(in the rows, 128 means zero)
Each named move below is a turn or a mirror, shown by a few rows before and after it. Which moves, in which order, take the first row of each later pair to the second? The first pair is answered.
E (before |-> after):
[119 126 125 129 153 117  88 134 132 112 141 147 123 133 113] |-> [117 131 126 125 163 122  94 132 138 107 111 127 133 134 122]
[127 127 125 122 134 118 125 120 129 143 168 144 128 127 126] |-> [129 135 125 112 151 128 132 117 141 133 113 108 145 126 139]
[126 121 134 149  79 112 121 141  88 130 179 162  96 115 119] |-> [125 137 136 130 122 130 143 134 115 104  54  75 134 113 149]
[124 101  78 123 125 116  81 106 141 165 131 157 172 155  78] |-> [120 105  80 117 137 122  84 104 150 157  91 128 188 155  87]
D (before |-> after):
[124 134 122 126  84 120 122 129 129  92 123 141  94 129 138] |-> [145 130 100 131  98 115 118 131 128 119  89 124 106 146 115]
[181 130  98 199  69  90 118 151  76 143 113 122  93 144  76] |-> [134 146 137 126 150 135 152 121 140  87  28  44 146 124 157]
[129 143 113  99 137 140 139 131 137 151 133 133 172 137 116] |-> [115 148 126  96 127 143 141 131 135 134 161 146 162 126 129]
Y (before |-> after):
[101 119 129  77 172 150 110  93 192 117 188 140 162 112 153] |-> [ 93 137 148 116 109 145 117 110 166  72 211 150 123  84 166]
[129 120  93 166  72 135 129 160 123 135 151 178  91 131 153] |-> [148 120  75 175  76 131 128 164 118 149 113 156 102 140 136]
[158 124 137 160 112 126 143 125 120 151  91 100 132 121 110] |-> [155 114 132 133 144 131 140 112 139 168  99 105 152 131 110]
Pairs:
(2 to 3 moves a pair)
[125 160 135 137 153 121 118  97 157 125 113 101 163 135 114] |-> [120 171 149 164 102 111 119 112 132  98 146 128 129 119 117] | D Y
[123 103 111  90 162 132 119 105 138 125  88  88 147 116 135] |-> [118  97 121 112 117 116 106 114 114 126 186 158 108 109 122] | Y D
[150 137 109 159 108  97 137 127 126 133  88  83 120 135 112] |-> [130 117 118  97 175 117 131 100 168 155 138 108 152 144 127] | Y Y
[100 130 159  73 121 173 145 100 130 138 153 148 151 131 182] |-> [113 149 157 122  70 160 151 125  99 104  94 113 128 119 180] | Y E Y
[129 125 138 125 118 129 136 127 123 108 132 127 122 113 135] |-> [129 125 134 115 133 134 135 123 131 116 120 116 135 117 135] | D Y D
[129 133 113 157 120 113 121 167 117 128 187 155 108  76 114] |-> [102 143 138 119 163 141 142 148 153  95 144 116 136  63 161] | D D
[134 121 145 104 194 147 126 111 133 145 115 117 167 143 134] |-> [142 127 139 119 182 142 130 119 125 138  80  94 165 140 132] | Y D E
[112 154 141 151 127 137 128 129 148 117  42  99 136 105 120] |-> [117 154 143 184  75 119 116 145 116 117 110 148  97  96 102] | D Y E
[128 131 140 143 115 120 125 135 126 115  96 108 135 127 130] |-> [123 120 138 118 149 126 122 120 146 130 108 116 151 137 131] | Y Y
[142 115 105 161  80 137 135 138  71 120 124 129  88 143  95] |-> [124  98 114 115 122 149 128 113 100 141 193 167 104 149 105] | D Y E
[135 122 103 146 116 112 123 126 113 154 122 141 116 132  98] |-> [106 123 126 104 162 137 137 108 147 129 107 123 139 122 141] | Y D
[149 129 104 210  86 105 125 135  75 174 128 153  79 121  73] |-> [ 74 149 178 161  98 145 151 117 115  79 170 156  78  73 169] | D D
[164 121 129 154 101 124 140 131 130 138 122 115 121 126  85] |-> [137 129 152 119 135 146 153 116 160 111 106  94 140 116 123] | D Y
[142 130 132 151 107 115 128 128 107 114  83 101 132 130 121] |-> [136 124 142 148  93 114 119 127  97 117 154 149 113 127 117] | D Y E
[120 132 136 120 129 144 141 135 125 103  81 101 137 123 146] |-> [115 133 146 116 122 144 142 136 127  95  93 106 134 119 154] | D D D
[173 137  82 165 144 129 102 131 112 171  63  96 111 171 130] |-> [148 157 116 164 130 143 121 134 120 114  46  77 104 146 176] | D D E
[122 133 136 113 114 125 158 157 125  92 152 116 115 113 125] |-> [149 128 108 126 119 115 149 164 116 124 118 103 123 127  94] | D E
[140 142 117 166  19 149  97 136 144  89 155 149 108 105 118] |-> [141 135 114 157  32 148  92 130 147 106 183 172 112 112 110] | Y D E
[138 108  94  86 179 134 103 117 144 208 203 187 147 156  78] |-> [119 112 113  52 216 154 118 102 171 188 174 156 171 150 113] | D E
[150 112 135 149  89 149 125 143  78 144 143 137  87 137  96] |-> [112 112 167 102 122 171 133 122 111 119 182 152  98 126 140] | D Y D
[126 139 152 137 144 126 132 132 165 107 121 127 148 152 138] |-> [147 135 131 158 130 112 126 140 148 128 113 129 142 162 113] | E Y D
[120 118 139  91 173 150 143 107 164 134 131  96 150 182 175] |-> [104 136 166 127 104 144 148 125 133  82 167 116 105 148 195] | Y Y
[125 114  93 137 163 120 123 117 117 205 191 165 129 168  74] |-> [ 77 133 138  85 215 156 154  96 168 139 125 104 163 144 153] | Y E Y
[ 96 139 147 127 105 138 140 117 133 111 191 184  89  96 138] |-> [ 96 157 151 133 117 150 159 120 143  76  83 112 105  87 163] | Y D D
[129 131 118 168  96 118 121 150 106 108 110 105 130 125 126] |-> [117 136 131 163  97 122 127 149 111  93 122 107 126 117 139] | D D
